0: [-0.2 -0.6  0.8  1.1 -0.6 -1.6  0.9  0.   0.2 -1.5 -0.6 -0.7  0.5  0.5
 -0.8  2.2]
1: [ 1.   1.  -0.4 -2.3  1.3 -0.6  0.4 -1.1  0.5 -1.3 -1.   0.2  1.1 -2.5
 -0.1  2.5]
2: [ 0.3 -0.6  0.7  0.  -0.2  1.3  0.6 -1.7 -1.  -0.4  0.  -0.3  0.7  0.
  0.6  1.4]
3: [ 0.9 -0.3  2.7  0.4 -0.3 -1.  -0.5 -0.3 -0.4  1.8  1.7 -0.3  1.   1.1
 -0.8 -1.7]
4: [-0.5 -0.6 -0.6 -0.7  0.   0.4 -0.9 -0.1 -1.9  1.8 -0.8  0.  -0.9 -3.4
  1.7 -0.8]
5: [ 0.8  0.6  0.  -0.2 -1.8 -1.2  1.3  0.8  0.   1.6 -0.8  0.9 -1.9  0.4
  0.3 -0.2]
6: [-0.3 -0.2  0.1  1.4  0.  -1.7  1.3  0.2 -0.2 -1.7 -0.2 -1.3  0.5  0.6
 -0.3  2.3]
7: [ 0.7  1.5 -0.1 -0.9  1.  -2.1  0.   0.2 -0.2 -2.5  0.4  0.3 -0.7  1.6
 -0.9  1.9]
8: [ 0.1 -0.6  0.7  0.  -0.3  1.4  0.3 -1.9 -0.5 -0.3  0.1 -0.4  0.8 -0.4
  0.5  1.1]

[-0.5 -0.8 -1.1 -0.8 -0.3  0.1 -0.7  0.4 -1.3  1.2 -0.8  0.2 -0.4 -3.
  1.2 -0.4] 4 8
[-0.4  1.4 -0.4 -0.1  0.5 -0.1  0.5  0.  -0.4  0.4  0.1  1.2 -0.2  0.8
  0.5 -1.4] 5 2
[-0.1  1.  -2.7 -0.9 -0.7  1.8  0.3  1.4  2.1  0.4 -0.7  0.4 -1.8  1.4
  0.7 -2.2] 5 8
[ 0.6  1.4  0.8 -0.7  0.6 -1.9  0.4  0.1 -0.2 -2.2  0.2 -0.1 -0.2  1.5
 -1.1  1.9] 7 0
[-1.1 -0.4  0.   0.1  0.3  1.3 -1.1  0.7 -0.2  1.4  0.7 -0.3 -0.3  0.6
  1.  -2.8] 3 4
[-1.7  1.1 -0.1 -0.6 -0.4 -1.1 -0.8  2.1 -0.3 -0.5 -0.7  0.7 -1.3  1.1
 -0.1 -0.9] 5 7
[ 1.   0.3 -1.7  0.6  0.4  0.6  0.3 -0.1  0.6 -1.7  0.3  0.8 -2.1  0.4
  1.  -0.8] 5 2
[ 1.7 -1.5  0.5  1.3 -0.4 -0.4 -0.7 -0.2  0.7 -0.7  0.6  0.2  1.3 -0.3
 -1.7  0.6] 0 8
[ 0.9  0.8 -1.3 -0.5  0.5 -1.3 -1.1  0.4 -0.3 -2.   1.   1.3 -1.1  3.2
 -1.1  0.3] 7 0
[ 0.9  1.1 -0.8 -1.8  1.5 -0.6  0.8 -1.2  0.3 -1.6 -0.9  0.6  1.2 -2.9
  0.3  2.4] 1 8
[ 1.4  0.7 -0.8 -1.3 -0.2 -0.6 -0.2  1.   0.5  0.8 -1.1  0.7 -0.9  0.7
 -1.8  1. ] 5 7
[-1.5  1.   0.2  0.2 -0.5 -2.  -1.   0.9  0.1  1.1 -1.1  0.6 -1.5  2.9
 -1.  -0.1] 5 7
[ 0.9 -0.9 -0.2 -2.1  0.4 -0.7  1.7  1.1 -1.4 -0.2 -0.8  1.4  1.2 -1.
 -0.9  1.6] 1 2
[ 1.2 -0.4  0.  -0.6  1.2  1.5  2.1 -0.2  1.3  3.1 -0.1  0.   1.7 -0.5
 -1.2 -2.7] 3 8
[-1.  -0.4 -1.  -1.4  0.   1.4 -2.5  1.  -2.   0.5  0.8  1.2 -0.8  1.6
  0.9 -1.6] 4 2
[ 0.3 -0.3 -0.1  2.2 -1.5 -0.5 -0.7  0.4  0.5  1.4 -0.9 -0.3 -0.3  0.5
 -0.1  0.3] 5 0
[ 0.6  1.1  0.1 -0.5  0.6 -1.4  0.3  0.4 -0.3 -2.5  0.2  0.7 -0.2  1.6
 -1.1  2.1] 7 0
[ 1.1  0.9 -0.5 -1.6  1.6 -0.9  1.  -1.1  0.2 -1.9 -0.9  0.4  1.4 -2.6
  0.   3.1] 1 2
[ 1.5  0.7 -0.8 -1.2 -0.3 -0.6  0.1  1.1  0.4  0.4 -1.   0.7 -1.2  1.1
 -1.6  1.1] 5 7
